-32  21  -6  69 -15
 -7 -74 -10 -25  -8
-12 -69 -18 -15 -22
 10  65  26  42  -8
 20  54  26  38 -32
->
 21  -6
-74 -10

-58 -70 -50
-62 -66 -44
-59 -67 -52
-66 -66 -42
-69 -57 -44
->
-70 -50
-66 -44

56 67 55
67 69 65
59 42 57
49 29 49
->
67 55
69 65

 60 -16 -53
 27  13 -49
 52  -9 -56
 76 -27 -53
 52  -6 -51
->
-16 -53
 13 -49

-56 -59 -74 -48
-58 -63 -70 -48
-66 -71 -63 -48
->
-59 -74
-63 -70

-49 -62  76 -17  41
-48 -62  75 -21  43
  2   0  -5  47 -41
->
-62  76
-62  75

33 19 70 24
 4  8 27  2
 3  9 33 -1
->
19 70
 8 27

-60 -67 -79 -48
 80  81 -81 -82
-56 -66 -78 -44
-64 -65 -77 -56
 80 -53 -51 -79
->
-67 -79
 81 -81

  1   5 -46  40
-58  71 -13  36
-62  74 -15  37
-61  74 -15  38
 46 -60   9 -32
->
  5 -46
 71 -13
---
 94 -42
 77 -27
 73 -32
 14 -48
 41 -55
 74 -52
 73 -28
->
-42  94
-27  77
-32  73
-48  14
-55  41
-52  74
-28  73

-22  21  -7  19  54  15 -22 -56  14 -35  -8 -18 -75 -27 -24  17
-32  12  -9  20  29   8 -35 -24   9 -26 -17 -13 -57 -45 -28  39
-11  11  -2   9  18   9 -13 -23   4 -17  -8  -4 -43 -19 -16  15
->
 21  -7  19  54  15 -22 -56  14 -35  -8 -18 -75 -27 -24  17 -22
 12  -9  20  29   8 -35 -24   9 -26 -17 -13 -57 -45 -28  39 -32
 11  -2   9  18   9 -13 -23   4 -17  -8  -4 -43 -19 -16  15 -11

-54  51  52  51  51  52  51  51 -47 -63  51
-58  73  73  72  73  72  73  74 -56 -60  73
-53  75  76  72  74  76  75  76 -27 -83  75
-59  49  48  51  50  47  49  48 -82 -34  49
->
 51  52  51  51  52  51  51 -47 -63  51 -54
 73  73  72  73  72  73  74 -56 -60  73 -58
 75  76  72  74  76  75  76 -27 -83  75 -53
 49  48  51  50  47  49  48 -82 -34  49 -59

53 53
 5  7
47 48
46 46
14 16
69 68
-4 -2
41 42
78 78
61 61
->
53 53
 7  5
48 47
46 46
16 14
68 69
-2 -4
42 41
78 78
61 61

-64 -50
-56 -63
-54 -62
-57 -60
-68  68
-68  67
-54 -65
-54 -63
-57 -63
->
-50 -64
-63 -56
-62 -54
-60 -57
 68 -68
 67 -68
-65 -54
-63 -54
-63 -57

 64 -29   6  57  50  88  -1  -9 -76  53 -20 -70
 16 -89  14 -47 -11   7 -20  -4 -31 -43 -46  40
 19 -53  36  58 -27  78  83  85  52 -31  40  37
->
-29   6  57  50  88  -1  -9 -76  53 -20 -70  64
-89  14 -47 -11   7 -20  -4 -31 -43 -46  40  16
-53  36  58 -27  78  83  85  52 -31  40  37  19

-50   3  78  40  35 -60 -57
 -1   2  21  16  16 -23 -34
  3 -10 -13  -9  -3  -3  18
 42  -6 -72 -31 -19  57  42
-18 -17 -53   8  28  90  10
->
  3  78  40  35 -60 -57 -50
  2  21  16  16 -23 -34  -1
-10 -13  -9  -3  -3  18   3
 -6 -72 -31 -19  57  42  42
-17 -53   8  28  90  10 -18
---
 46  65 -38  68  -5   5
 -5   1  79  -1  37  20
 12  25  13  26  63  50
-18 -29 -55 -31 -38 -16
->
 46  65 -38  68  -5   5
 12  25  13  26  63  50

 42  32  -8  -4  74 -30  29 -24  45  26
 10 -56 -40  30 -38 -45  30  31 -62  -8
  1  52  54 -38 -35   1 -14  34  45 -26
 14  64  22 -55 -44 -10  -3  19  24 -40
 12  58  30 -53 -44 -10  -9  27  35 -35
  5  51  72  -2   1  21  -4  20  28  -6
 45  26  -8 -15  73 -33  28 -24  47  24
->
 42  32  -8  -4  74 -30  29 -24  45  26
  1  52  54 -38 -35   1 -14  34  45 -26
 12  58  30 -53 -44 -10  -9  27  35 -35
 45  26  -8 -15  73 -33  28 -24  47  24

  8  15  42  15  12   5
 -4   0  37   0  34  23
 -8 -11 -43 -11  16  22
 35  47 -46  49 -35 -18
 12  22  -3  23  44  36
 -9 -15 -36 -16 -32 -16
 48  67 -39  70 -18  -7
  1   7  30   7  41  29
 19  29   5  30   4   5
  9   9 -47   9 -34 -16
  9  17 -21  18  44  39
-11 -16 -46 -16   8  16
->
  8  15  42  15  12   5
 -8 -11 -43 -11  16  22
 12  22  -3  23  44  36
 48  67 -39  70 -18  -7
 19  29   5  30   4   5
  9  17 -21  18  44  39

 -8   0  36   0  15   7  -1   1 -55 -21 -14   7
-18 -11  50  -1   8   3  -1  36  19  -5   6  21
 27  12   1  -1  17  -3  -3   1 -22  18  -2   3
 11  17 -49  -4   6   6 -22 -28 -54  38  -6 -37
  2  -3 -20  -1 -11 -10  -4   0 -21  38  -4   0
 -3  49 -21   4 -21  22 -34 -42 -69  25  10 -34
-11  16  35   4   3 -10  13  19 -76  19   2  28
 27  -3 -13   7  21  39  16 -43 -36  62  15 -39
->
 -8   0  36   0  15   7  -1   1 -55 -21 -14   7
 27  12   1  -1  17  -3  -3   1 -22  18  -2   3
  2  -3 -20  -1 -11 -10  -4   0 -21  38  -4   0
-11  16  35   4   3 -10  13  19 -76  19   2  28

-54 -23 -15  79
 -4 -44  24  82
  0 -35 -26  80
 -4 -37 -27  85
->
-54 -23 -15  79
  0 -35 -26  80

-19 -49  27  58 -21  -7  31 -14 -31 -69
 14 -47 -35  64  34  63 -65  48  -9 -72
-51 -12  77  67  -7 -54 -47 -52  17   1
-31 -11  58 -40 -19 -28  27  33  26   1
 -4  54 -34 -31  38  31 -32  49 -46  15
-50  25  78  68  30 -55 -43 -40 -35 -40
 10  55 -40 -41 -19  63  33 -39  29 -30
-51 -11  77  68  -5 -54 -46 -51  11  -5
 -3 -51 -41  42  35   6   9  42  -5   8
->
-19 -49  27  58 -21  -7  31 -14 -31 -69
-51 -12  77  67  -7 -54 -47 -52  17   1
 -4  54 -34 -31  38  31 -32  49 -46  15
 10  55 -40 -41 -19  63  33 -39  29 -30
 -3 -51 -41  42  35   6   9  42  -5   8
---
-11 -18 -44
-34  11 -18
  8  59  77
 24  -1  14
  1  18  16
->
 11 -18
 59  77

 23  37 -32
-17  22 -53
-11  30 -68
 57  75 -77
->
 22 -53
 30 -68

-66  71  -6
-16 -21 -18
 22  22  61
->
-21 -18
 22  61

 -8  44   5
-22  94   7
-62 -71  18
->
 94   7
-71  18

 58 -50  -7 -23 -47
 83 -32  86  52 -15
 14 -48  67   8 -37
 36  -9  14  21  -3
  1 -37  51  -6 -31
->
-32  86
-48  67

-53 -38 -86
 -3  60  -6
 -4  27   3
-53  73  63
-32  45  79
->
60 -6
27  3

-56  15 -35 -50
-50  17 -37 -56
 45 -22  18  40
 79  11 -23 -39
 51  26 -43 -75
->
 17 -37
-22  18

 21  47 -27  -1
 65  72 -24   8
 11 -33   3  36
-73  24  43  -4
 47   1  15  19
->
 72 -24
-33   3

-23  28 -19   9  -7
-70 -40 -45  -1  15
-47  38 -26 -17 -14
-23 -11 -71  -1  -7
->
-40 -45
 38 -26
